Each row has a name. Each piece below is followed by the name of the row it came from, unless a question asks for something else. Each question is about the rows just above it.

N: [ 5.80  8.34 -1.67 -3.64 -1.77  0.13 -2.26]
Q: [ 1.65 -0.50  2.22 -5.21  4.02  1.83 -6.27]
V: [-4.41  3.03 -0.56  4.58  4.00 -0.34  0.84]
J: [ 1.45 -9.19  4.30 -5.06 -1.13  2.30 -4.75]
Y: [-2.20 -1.39  1.76 -0.47  4.36  1.09 -3.16]
B: [ 0.95 -6.13  2.05 -0.64 -4.97  0.85  0.06]
C: [ 6.31  5.73  0.29 -7.58  1.61  1.41 -6.54]
X: [-1.62  5.20 -2.57  6.41 -3.38 -1.51  5.17]
C in full:
[ 6.31  5.73  0.29 -7.58  1.61  1.41 -6.54]
[ 3.03 -0.56  4.58  4.00 -0.34] is in which row?
V

pud: [-3.78 -2.98 -1.57 -1.19  0.50  0.14 -0.83  0.01 -0.54 -1.71 -3.42 -4.11
 -2.67 -2.54 -0.84 -0.11  1.09  3.15  2.68  3.00  1.95  1.10 -0.29 -0.26
 -0.93 -0.25  0.89  0.97  0.00  0.87  1.21  0.74  1.82 -0.14  1.08  0.77
  0.57  0.15  0.50 -1.57 -1.90 -1.84 -2.70 -3.01 -3.45 -3.76]
foru: [ 2.53  5.00  2.09 -1.81 -1.49 -6.64 -9.17  0.87 -3.92 -0.64  2.79  0.59
  6.24  5.50  3.20 -1.36  5.65  3.46 -1.72  2.80  0.21  1.99 -0.66  1.42
  2.41  6.26  4.34  4.14  2.59  3.89  3.81  2.27  6.85  2.16  4.43  5.81
  3.45  3.06  2.24  1.58 -1.41  0.37  0.33  0.00 -1.47 -2.56]
pek: [ 3.85 -0.60  1.00 -0.13  0.75  0.16 -0.54 -5.48  0.80  0.80 -2.56  2.43
  4.24  5.22  1.86  5.30 -0.89  1.15  0.09  1.14  0.99 -1.12 -1.24 -0.12
  2.05 -0.07 -4.76 -0.92 -6.21 -1.90  1.21  0.46  0.08  0.99  1.56  6.52
  3.45  4.55 -0.42  0.45  1.77 -0.11 -6.99 -2.80 -1.25 -2.73]
dalo: [ 3.64  2.97 -0.67 -1.47 -0.61 -0.83 -1.34  0.74  0.59  2.66  4.36  4.89
  8.47  8.78  2.34  3.49  3.96  0.67 -0.47  2.41  1.96  3.55  2.08  2.81
  6.06  7.96  1.61  2.82  1.28  2.14  2.43  1.63  0.76  2.16 -0.52  2.33
  2.42  2.75 -2.28  1.31  2.18  0.77 -0.91  0.42  1.17 -1.57]
riv: [-0.79  2.85  3.14  2.73  4.56  2.30  1.21  4.11  2.48  0.74  3.40  1.65
 -0.16  1.06  3.62 -1.33  3.77  5.50  2.66  6.91  4.19  3.52  2.81  2.08
  3.38 -2.80  2.56 -1.24  2.43  3.14  5.62  2.53  9.31  5.40  7.45  6.10
 -3.69  0.40  1.76  1.47 -1.60  3.89  5.08  5.12  3.53  7.62]
find: [2.08 2.81]
dalo
The row with [2.53 9.31] is
riv
pek in full:
[ 3.85 -0.60  1.00 -0.13  0.75  0.16 -0.54 -5.48  0.80  0.80 -2.56  2.43
  4.24  5.22  1.86  5.30 -0.89  1.15  0.09  1.14  0.99 -1.12 -1.24 -0.12
  2.05 -0.07 -4.76 -0.92 -6.21 -1.90  1.21  0.46  0.08  0.99  1.56  6.52
  3.45  4.55 -0.42  0.45  1.77 -0.11 -6.99 -2.80 -1.25 -2.73]
find: [-1.47 -0.61]
dalo

T: [-6.81  2.97  2.45  1.69  6.69  1.99  5.81 -4.28 -4.26  2.58]
M: [-4.95  5.95 -5.36  5.73 -2.34  5.42 -2.13  5.34  5.09  4.80]
L: [-7.37 -2.77  6.87  1.69  6.69 -3.10 -3.55  5.87  5.22 -2.62]
K: [-2.64 -4.89 -6.50 -5.33  7.66 -4.76  6.67  5.72  5.18 -3.42]
The row with [-6.50 -5.33  7.66 -4.76] is
K
Which row holds [-6.81  2.97  2.45  1.69  6.69  1.99  5.81 -4.28 -4.26  2.58]?
T
K in full:
[-2.64 -4.89 -6.50 -5.33  7.66 -4.76  6.67  5.72  5.18 -3.42]
L in full:
[-7.37 -2.77  6.87  1.69  6.69 -3.10 -3.55  5.87  5.22 -2.62]

